Each named move below is a turn or a mirror, shown by a few rows before and after it. Which moves, in which order, take the first row of each later pair to the second? The first pair is answered.
Fuv (before => after):
[  5.9   5.4  11.0 -23.3   4.3  -4.2   8.7  11.1  10.0  -5.2   6.4  -9.4
  -8.3 -14.7 -16.8 -28.6  -6.5  34.9] => [  7.4  11.2  11.4 -18.0   9.0  -6.9  11.4  10.6   2.2  -0.7  -1.1  -5.6
  -3.6 -15.5 -18.3 -33.6  -2.1  34.9]
[  4.1  -5.0 -11.4  -8.8 -17.2   1.0 -12.9 -20.5  19.1 -14.2  13.2 -17.6
   1.5 -20.9   9.6  24.7 -15.6   1.8] => [  7.9  18.9 -10.0  11.0   1.0  -9.6  -4.7 -23.4 -18.7  10.4 -22.4  -2.9
  24.1 -26.1   0.5   8.4  -0.8   0.2]
[-17.6  21.0  20.4  18.2  13.3  -1.4   8.7 -11.0 -18.1  -0.1  -9.7  27.4
  -0.6   5.4  10.5   0.7   5.5  -1.5] => [-22.3   2.0  19.4   0.7  -2.6   5.5   3.2  -8.9  14.2 -21.6  21.2  13.0
 -21.2   7.2  17.4  11.9  -6.5  -0.8]
Firem (before => after):
[ -1.5 -11.7   4.8  10.1   6.0   5.1  -3.4   2.9 -22.9  18.2 -20.0  17.0
   6.4   2.8  11.1  -5.7   3.3   5.9] => [ -6.9 -25.5   9.2  -2.2  -2.0   8.0  -8.7  12.5  -7.8  -1.2  -1.7  14.3
 -11.5   3.9   6.2  -5.0  -8.6  21.0]
[  0.1   9.1  -3.0   9.2   7.4   2.3   3.0  -8.4  -4.6  10.5 -10.3   2.2
   7.7   3.7   4.9   5.5   3.1 -14.8] => [ -8.0  -6.9   1.9  -6.4  -1.0   4.2  -2.6   2.7  12.9 -10.8   9.2   0.9
 -12.0   5.0  -0.4   5.8 -10.5   5.2]
[ 16.2 -13.3  -7.4  -5.7  -6.0 -16.4   3.8  16.2   5.1 -11.2  10.3  -8.0
  -1.4  -5.9 -16.9 -26.6 -26.4  35.0] => [ 27.5   6.4 -14.5  13.2   4.8 -20.2   9.0   0.0 -19.0  18.8 -17.1  -3.0
  25.4  -6.2  -9.3 -27.0  -6.5  10.8]
[-14.8  11.4   2.9   5.1   0.6   6.2   6.0  -3.0  -3.8   2.0  -6.1  -1.5
  -8.2   4.6  -5.7   8.1   4.1  -2.7] => [-15.7   7.9   5.0   3.8  -0.8   6.0   4.6  -0.7  -0.8  -1.6  -1.7  -1.3
 -12.2   3.6  -6.5   9.4   1.6   2.3]
Lazut (before => after):
[ 17.4   4.3 -10.8   1.4  -0.7   1.0   3.7  -9.4  -0.5  12.0  -6.1  -2.6
  18.6  -6.4   9.5  -8.1   2.7 -19.3] => [  6.3   0.6  -5.8  -1.4  -2.8  10.3   2.4 -13.0   8.9   9.5   3.9  -5.8
   8.6   3.3  11.1   6.2   1.7 -26.5]
[-11.1   2.4   5.0   6.6   7.5   8.5  -1.6 -11.4  -1.4   9.1   2.5  -2.4
  -2.3  10.3   4.6  19.1   7.3 -18.1] => [-17.7   6.8  11.3   7.6  11.6   7.6  -1.2  -5.9  -9.8   7.8  -0.8   4.9
  -4.8  12.1  -2.6  12.4   6.2  -7.8]
[  8.0  -7.8  -5.4 -15.4  -6.5   1.6  -9.6  -0.9  32.5 -12.8  25.2  -6.8
  -3.3  -9.1   7.8  13.3  -5.0 -11.0] => [-14.6  -4.0   7.9 -13.1  -1.3   8.9 -11.8   3.4  24.9 -16.2  25.8   4.1
 -19.3   1.6  -1.9  14.6  -6.8  -1.8]
[-7.5  3.6  3.5 -3.7 -1.4  9.5 -5.0 -0.9  1.6  5.0  6.1 11.4 -1.0  6.0
 -2.8 11.0  2.9 -2.9] => [-5.7  7.2  3.9 -1.4  1.7  6.9 -5.4  2.1 -5.1  5.1  2.3 17.2  0.4  4.6
 -7.1  4.2  3.4  2.8]

(two moves a pair)
[-22.6  18.0  12.9  15.7   9.5   4.5   5.0 -11.0 -28.5  15.7 -16.0   3.2
   3.2  19.1  -9.1   2.6  11.8  -7.9] => [-18.2   7.5   5.8  11.6   0.3  11.9   3.8 -21.0 -10.0  15.0  -2.9 -12.7
   3.6  20.9   7.2  20.5  12.1 -27.9]
Fuv, Firem
[  3.7   4.5 -23.6  -3.4 -19.3  -1.8   0.5  -6.1  17.8  -0.5   4.3 -10.9
  -0.5   8.1  12.0   8.6   2.8  -0.6] => [ -8.2  14.3 -16.4   3.7 -11.0   2.9   1.1 -11.6   5.1   9.8  -3.5  -4.4
  -1.3  14.7   9.1  13.6   9.6  -8.0]
Lazut, Firem
[ -7.9   6.1  22.9  -6.7   1.4 -14.2  -9.7  14.8  18.2   6.6  -2.2  19.0
 -16.9   1.6 -24.4 -30.0  -8.8  28.1] => [ 19.7   8.0   7.2  -0.1   1.3 -26.0  -5.7   8.5  13.6  18.7 -16.8  14.2
   8.8 -13.5 -15.3 -39.5  -1.0  14.0]
Lazut, Firem
[  6.2  10.3  -7.4  20.6   9.0  -0.2   7.9 -11.3 -16.1  24.4 -18.8  10.0
  23.0   3.2   1.8  10.4  16.2 -14.6] => [-25.6 -11.1   9.1   0.3  -4.2  17.2  -1.3  -1.5  13.3  -6.3  19.6   6.9
 -21.7  19.1  -4.2  26.9  -3.7   4.5]
Fuv, Lazut
[ 17.9 -11.2  -5.4  -2.0  -9.7 -11.0   4.7   0.3   6.3 -12.8  11.0   1.3
   1.2  -7.7   0.9  -7.4  -3.0   4.5] => [ 20.6  -9.0  -9.0   1.0  -9.9 -11.9   5.8  -3.8   6.0  -6.9   8.6  -1.8
   6.9  -8.7   5.2  -2.3   0.2  -3.8]
Firem, Fuv
[  3.4   5.4   1.6   1.3   5.1  -0.2   1.7  -5.0   1.1  -6.1  -8.2 -10.2
  -4.2  -2.3  20.0   0.2   1.1  -3.0] => [ -6.1   7.0   7.2   1.2   8.0   1.7   0.6  -2.9  -1.6  -6.2  -7.6  -6.2
 -11.0   2.1  15.0   3.1  -1.4   2.1]
Lazut, Lazut
[-28.2  -2.6  11.1   3.7  -4.8  10.3  -6.0  -2.8   9.2  -4.8   2.0  17.2
 -19.0  12.3 -13.3   8.2 -26.0  21.9] => [ 12.4   0.9  -8.0   7.0  -3.7 -12.7   1.3   2.2  -1.1  -0.9 -18.7  15.9
  12.2 -14.4 -13.9 -21.2 -22.5  29.5]
Lazut, Lazut
[ -4.7  13.5  -5.1  22.0  10.0 -12.0   3.9   7.4 -27.1  17.5  -5.3  20.9
  26.1  -5.9 -23.5 -17.9   3.8  44.1] => [ 27.9  -7.0 -33.8  12.4  -9.6  -7.6   2.5 -14.0  14.4  22.3  15.8 -17.2
  42.9 -14.4  14.1   9.0   7.7  -3.0]
Lazut, Lazut
[10.5 -5.2 -1.3 -4.9 -4.7 -0.1  1.3 -4.5 12.2 -2.0  7.8 -8.2 -2.2 -5.8
  0.2  0.5 -1.3 -4.9] => [ 7.0 -6.0  0.4 -8.0 -3.1 -0.8  0.7  2.3  8.8 -7.7  7.5 -2.4 -6.6 -6.1
 -6.8 -6.3 -3.0  7.1]
Fuv, Firem
[ -2.0  15.8   5.4   6.9  13.1 -11.2  -3.9   3.6 -19.5   4.1 -18.3   9.9
   2.0   0.8  -2.8 -15.1   1.3   7.4] => [  7.3  -4.7   0.1 -10.2  -0.8 -12.0  -7.3  11.4   7.5 -18.5   3.3  -1.8
  -9.5  -7.4   1.7 -15.9 -12.1  18.0]
Lazut, Firem
[ -6.1  13.5   7.6  12.5   5.0   6.4  -3.0   4.1  -9.7   9.0  -5.9   5.1
   6.5   8.6 -14.1  -9.2   3.2   7.0] => [  0.9  -0.5   4.0  -0.1  -3.1   3.3  -5.2  11.4   5.6  -8.4   8.6  -2.7
  -0.2   1.7 -13.2 -14.0  -4.4  19.1]
Lazut, Firem
[  1.4   8.6  -2.3   9.0   4.6 -13.2  14.9   6.4 -13.8  10.7  -9.0   7.6
   2.5   5.3  -4.5  -0.5  14.7   8.1] => [ -4.9   1.3   2.4   1.7  -0.9 -13.5  13.3  13.2  -4.5  -2.1   2.0   8.7
 -11.0   6.2  -9.5  -3.1   6.7  23.3]
Firem, Fuv
[ -5.7  -1.0   6.6   6.8  -0.5 -13.2  -0.2   0.5   0.2   0.3  -5.7   9.7
  -7.3  -2.7  -1.4  -6.8  -1.6   0.0] => [  4.0  -4.4  -1.6   5.8  -2.8 -14.9  -0.3  -2.6   6.8   1.3  -5.3   3.2
  -2.1  -8.3   5.5  -4.6   1.1  -5.8]
Lazut, Lazut
[ 14.7  -2.4 -13.5  -1.0   5.4  -0.4  -1.7  -1.8   8.2   5.3   3.4 -12.9
  11.1  -5.4  12.3  10.8   7.4 -17.7] => [  8.0 -10.9 -10.4 -11.3   0.8   1.6  -4.9   7.7  18.2  -8.5  16.3 -13.6
  -3.5  -4.1   7.5   7.8  -1.3  -2.0]
Fuv, Firem
[ -5.2   3.2  -5.7   0.8   2.9   8.7   3.1 -16.5   6.5  15.8  -3.0 -11.1
   3.5  11.9  16.4  21.0  10.8 -28.5] => [-29.2  -0.5  13.0  -9.3   4.4  11.2  -0.3   1.8   4.9  -5.5   9.3   2.1
 -23.3  19.4  -3.6  12.2  -4.5   7.3]
Firem, Lazut
[ -3.9  -2.8 -12.8 -10.7 -11.0   6.7 -15.8   7.1  25.3 -16.3   8.6  -1.6
 -15.9   4.8 -17.7   9.9 -11.1  -1.9] => [  1.3  22.5 -14.8   9.5   4.2   1.4  -7.8  -3.0  -7.8  14.4 -23.6  10.0
   8.5   4.5 -18.0   5.1   7.2 -18.2]
Lazut, Firem
[ -3.8  -3.1 -10.6   2.2  -2.4  -2.2  -5.2  -3.5   2.1  -6.1  13.6  -6.5
 -12.9   7.0   3.9  -1.7  20.8 -19.7] => [-13.1   3.6  -1.9   4.3   4.6  -3.9  -3.3   2.8 -11.8  -6.1   6.9   5.0
 -18.0   8.9  -9.2  -9.5  17.3  -5.7]
Lazut, Lazut
[-15.6   9.3  14.7   7.0  -4.1  10.1  -8.2  -3.2 -16.9   1.3 -14.4  12.1
  -7.0   8.1   5.9  -0.5  11.6 -13.7] => [-12.7  -9.3  10.2  -7.1 -16.1  11.6 -13.7   1.3   8.6 -18.1   7.2  -0.6
 -16.9   5.7  12.1   3.4  -1.6  -8.5]
Lazut, Fuv
[  0.9   0.8  11.8   2.3   5.0   1.7   6.8  -6.3  -5.4   1.6  -4.7   0.6
   4.2   0.6  10.5  12.5   9.0 -26.1] => [-10.6  -5.9  20.2  -6.7   1.7   5.7   4.3   1.8   1.2 -12.9   7.5   2.9
 -12.0   5.9   3.3  12.5  -0.2 -10.9]
Lazut, Firem
[ -4.9   0.8  -1.6   5.4  15.7  -7.2  19.1   7.1 -14.0   0.8  -2.8   3.3
 -10.6   6.1 -14.1  -9.9  -5.0  15.7] => [  1.4   7.2  -7.5  10.9  16.7  -5.3  19.9  -3.5 -18.5  14.4 -10.9  -0.1
   1.3   6.3  -5.6  -3.8   5.4  -3.9]
Fuv, Firem
[ 19.6   3.4 -24.9  18.5   2.4  -2.0  -3.8   3.6 -10.5   6.4 -26.8  -1.0
  31.4  -8.0   9.7 -14.6   3.9 -11.5] => [ 14.7  -9.1 -26.8  12.9  -6.5  10.1  -8.9  -4.9  11.6   1.6  -7.1 -15.9
  20.3  -0.4  23.1   6.8   2.7 -30.9]
Lazut, Fuv
[  5.1  20.9   8.6   1.4   9.3 -16.6  10.5  15.7 -33.3  -8.4 -26.4  11.7
   5.0  -9.7 -19.5 -34.1  -9.1  29.4] => [  5.3  -8.1   4.0 -22.0 -12.6  -8.6   2.2  22.9   8.5 -38.4  12.4  -8.0
 -16.3  -8.9 -10.0 -21.6 -26.5  32.4]
Fuv, Lazut
[ -7.1 -12.9   2.9 -16.5 -14.5   8.3  -1.2  12.1  25.8 -19.2  16.6  -7.9
 -20.9  -8.4   1.4  -0.6 -13.2  17.1] => [ -9.1   2.0  10.8  -5.9  -0.4  -0.9   3.2  20.1  -4.4 -11.6  -6.6  11.8
 -12.4 -10.1 -17.0 -21.8  -8.8  36.4]
Fuv, Firem
[ 25.3 -21.2  -0.6  -6.9  -1.8   5.7 -11.8 -19.0   7.8  13.8 -12.1  -9.4
  18.5 -11.0  15.3 -18.4  -9.2 -24.1] => [  0.6 -32.0  12.7 -18.6  -6.3  18.6 -17.4 -11.1  23.7  -6.6  11.7  -9.2
 -10.9   0.7   9.0  -8.9 -22.9  -9.1]
Firem, Lazut
[ 17.7   7.3  -4.3  19.9  -0.1  -6.7   0.2  -4.0   6.3  10.4  11.1 -14.9
   7.7 -13.4   3.7  -9.8   6.0  -1.8] => [  9.9  11.2  -0.3  23.5   3.4  -1.0   0.9  -8.4   4.7  14.0   8.3 -14.2
   6.1  -7.6   4.7  -1.9   9.2  -9.2]
Lazut, Fuv
[-11.2  19.6  -4.4  23.5  13.6 -10.5  -6.1   0.6 -20.1   0.5 -14.7  -5.0
   3.4   2.4 -10.1 -20.0   1.6 -11.9] => [ -5.1  12.7 -12.5  22.7   6.9  -5.4  -7.6  -9.7  -5.4   4.1  -5.9 -18.0
   7.4   2.5   3.8  -2.7   3.8 -32.7]
Fuv, Firem
[  9.6  10.3   4.5   1.2   8.9   7.2  -1.3 -19.8   1.5   8.4   0.1  -1.1
  10.7  14.2   0.9  11.1  15.2 -24.1] => [  6.2  -1.9   6.7  -8.8   2.0  10.2  -5.9 -14.5  18.6  -5.2  16.0  -7.2
  -3.5  16.0   1.2  14.8   6.0 -17.7]
Fuv, Firem
[  9.4 -12.9  -1.0 -12.3 -11.3  -3.5  -4.1   8.9  15.8 -21.4  16.7  -7.0
  -7.2  -5.9  -0.3  -5.2 -12.5  12.1] => [  8.5  11.8   2.6   9.2   5.7 -11.0   2.3   6.0 -22.2   0.4 -16.4  11.8
  12.9  -7.6  -9.3 -20.0   1.3  12.7]
Lazut, Fuv
[ 10.9  -5.7  -2.9 -14.8  -1.5 -14.0 -14.1  19.1  19.4 -12.9  11.6  -8.2
  11.4 -24.0  -3.8  -1.6 -15.0  28.4] => [ 12.1   5.7  -1.9  -6.0   8.4 -19.7 -10.9  20.6   1.3  -2.5  -3.7   1.4
  21.0 -26.0  -8.8 -11.6 -10.4  32.3]
Fuv, Firem
[ 12.9   8.5 -10.3   0.8   1.3  -2.7  -1.1   3.6  -4.9   0.9 -13.1   0.5
  14.7  -7.8 -11.7 -11.9   4.2 -11.2] => [  7.5  -6.1  -7.6 -11.6  -7.0   0.8  -4.8  10.4  10.9 -16.5   4.7  -4.5
  -0.6  -6.2 -11.6 -10.9  -6.1  -1.0]
Firem, Lazut
[ 30.6  -7.2 -16.3 -20.7  -3.5 -23.9  -2.8  15.8   4.4  -5.1  18.9  -0.6
  12.3 -16.4   1.5  -4.8  -1.2   9.6] => [ 27.1  11.3 -12.1  -4.6   7.0 -26.4   1.0   6.4 -17.4  16.0  -4.7   8.3
  25.6 -12.2   0.8  -3.6  12.1  -4.9]
Lazut, Fuv
[ -9.8  21.0   6.0   7.0  20.5  12.1   4.4   1.8 -33.0  14.4   1.4  -5.4
  -5.8  17.3   4.3  30.9   9.8 -26.1] => [-10.5   7.8   3.9  -2.3  12.5  17.1  -0.7   2.5 -15.1   4.5  17.9 -14.3
 -16.1  20.1  10.1  38.7   3.4 -29.6]
Fuv, Firem
[-14.0  11.4   5.1  -1.3  -1.5  -0.4  -0.2 -19.8   2.6  22.9   3.0  -9.5
  -1.1  15.4  10.9  12.8   3.2 -22.2] => [-29.1   8.1  17.3  -9.4  -2.8   2.1  -2.4  -9.6   4.6   8.0  12.8  -2.9
 -19.7  21.2  -0.9   8.6  -7.4  -1.2]
Lazut, Firem
[ 11.7  -3.0  -1.6   1.6  -3.1  -8.2   4.0  -2.7 -10.6   4.5  -9.3  -0.9
   3.6  -5.0   4.2  -4.5   3.1  -4.2] => [ -0.6 -10.2   4.2  -4.7  -9.1  -1.4   0.5  -2.0   5.0  -3.6   7.1  -5.6
 -11.1   0.4   4.8   4.7  -4.0  -2.3]
Fuv, Lazut
[  5.0  -1.5  -9.9  -6.5  15.0   3.0   6.2   5.9  13.9  21.2   3.2 -27.0
  23.5  14.1   6.3  15.7 -20.4  -6.9] => [  4.9   6.8  -6.1   0.3  22.0  -2.2   9.7   7.9  -2.0  28.1  -9.6 -16.1
  29.3  11.4  -1.8   5.0 -16.9  -1.2]
Firem, Fuv
[ -0.9   0.2   5.6  -6.4  10.7   0.3  -3.2  13.8 -14.8 -17.9  -3.2  11.8
 -12.2 -10.0 -11.9 -20.3  -1.6  30.6] => [ 26.4   4.1 -12.7   3.8   9.7  -5.3  -0.4  -1.8 -13.8   1.6 -16.0   0.4
  17.6 -21.4   7.5 -17.8  11.3   0.1]
Firem, Lazut
[ -1.6  -0.7  -0.2 -14.2  -8.9  -0.4   1.6  11.9  10.7   1.1  19.5  -7.6
   5.1   7.7  10.6  18.3 -15.0 -11.2] => [-12.3  17.9   9.4  -0.7   3.9  -4.0   5.1  13.9 -19.5  14.2  -2.3  10.3
   9.9  12.4  -3.2   8.0  -7.5  -2.7]
Lazut, Fuv
[  4.3  16.3  -0.7  18.2   4.3   4.1   2.3  -7.6  -4.4  14.1 -18.3  -3.2
  19.2  -5.1   7.3   1.9  11.7 -26.9] => [  2.8  -1.7  -2.3   6.5  -7.5  10.3  -4.1  -7.2  21.8  -1.8   6.1 -16.2
   5.6  -2.6  15.7  16.5   2.4 -30.6]
Fuv, Firem
[-12.0   9.7   4.5   1.9   0.7   2.0  -6.4  -4.5   0.4   4.6  -5.4   5.2
   8.1  -1.2  -5.4   2.8   6.1  -7.5] => [-11.5   6.1   3.8  -1.0  -2.4   5.1  -8.6  -5.5   4.9   1.7  -0.3   1.6
   6.4   0.6  -1.7   8.3   5.7 -12.1]
Fuv, Firem
[-13.7  -8.1   7.2 -10.6  -0.8   7.3  -6.5  10.7   9.8 -21.4  14.2   2.3
 -20.7   2.2  -9.5  -0.1  -8.4  13.8] => [ 14.6   8.8  -5.1   5.8   9.4 -10.2   0.6   5.9 -16.2   1.8 -18.4   6.4
  17.5 -14.9  -8.2 -22.3   5.8   4.9]
Fuv, Lazut
[-14.4  14.0   4.8   9.1   6.1   3.5   0.7  -5.9 -20.3  18.0 -11.1   8.3
   5.8  13.2  -7.3   6.5  11.9  -7.1] => [-14.9  -6.4   5.4 -12.6  -5.4   0.9  -3.8   9.9   2.7 -12.6  12.1   3.7
 -15.2   9.9 -13.8  -0.2  -6.8  21.4]
Lazut, Firem
[-34.6   3.4  15.4  -1.9 -17.4  32.2   6.0 -14.7  12.8   7.5  -1.7   9.2
 -16.6  10.2   7.5  19.2   7.7  -1.2] => [-32.8  17.9  17.9   8.7  -7.0  24.5   8.2 -10.4  -8.8  16.0 -21.1  22.6
  -6.0   6.3  -2.4   3.9  11.8  10.3]
Firem, Lazut
[  0.6  -3.5  -7.4   4.8  -3.9   5.0  -3.4 -19.2  -7.8  11.4   2.9 -18.1
  -3.8  -7.6  10.1   8.9   6.3 -16.2] => [-13.6   0.8   0.8   8.7   0.4  10.5  -4.5 -18.6 -15.3  12.5   1.1 -11.0
  -9.4   0.0   5.0   8.5   7.4 -11.4]
Lazut, Fuv
[  8.6   3.2  -5.0  -3.5  17.2  -4.7   3.9   4.2   1.4   9.0 -12.5   6.0
  -4.5  15.8   4.9  -7.8  14.3 -10.5] => [  8.7  -1.5  -7.4  -7.4  12.9  -0.9   2.2   1.6  11.3   5.6  -4.3  -0.6
  -7.0  16.9  11.6  -1.0  12.3 -16.6]
Fuv, Firem
[-19.4  -9.6   9.6   7.1 -22.7  -1.8 -20.9  16.5  18.8 -12.2  29.1  -1.9
 -22.1   9.8 -21.7 -21.1 -17.2  10.7] => [ -9.9 -13.0  -3.5  11.0 -27.5   6.2 -21.9   0.0  33.4   1.7  32.2 -18.9
  -8.7  10.8   0.4   0.4  -6.8 -25.1]
Firem, Fuv
[ -7.0 -11.8   5.5  -3.0   4.6 -11.1   5.7   4.1  -2.0 -23.4   3.7  -2.8
  -2.3  -7.6  -6.0  -1.2 -15.2  17.8] => [  4.4  -1.4  -1.9   9.0   9.1 -15.6  10.7  -3.8 -15.2  -6.2 -13.9  -3.0
  18.9 -13.3  -1.2  -3.6  -3.5   2.8]
Lazut, Firem
[ 14.0  -1.4  -0.8   0.9  19.4 -14.9   9.3   8.4 -22.9  16.2 -16.6  10.3
  24.8 -15.0 -16.8  -9.0  -5.1  -6.9] => [ 21.5 -10.6 -10.7  -0.5  10.1  -6.5   7.9  -5.3  -4.7  19.9  -6.9  -6.2
  28.6 -12.2   1.6   9.2  -1.9 -31.8]
Fuv, Firem
[  9.9  -6.2   1.3  -1.2   2.3 -17.1  -1.7  20.4 -12.4  -7.6  -4.5  16.5
  -1.2  -5.8 -10.6 -19.8 -14.0  36.9] => [ 31.1  -6.8 -14.5   0.3  -3.2 -23.6  -1.0  12.4  -4.6   1.3  -6.5   3.2
  19.9 -16.6   4.6 -18.2  -6.9  18.3]
Lazut, Firem
[  0.0   6.0   4.9   9.7  -4.9 -18.0 -12.1   0.1  -8.7   0.7 -20.8 -11.4
  14.4  -6.9 -30.3 -14.4   3.8  -1.2] => [  3.3   5.2   0.1  10.2  -9.3 -13.5 -11.8  -8.1  -1.2   7.2 -18.3 -21.7
  19.7  -6.3 -19.6  -2.1   8.2 -21.5]
Fuv, Firem
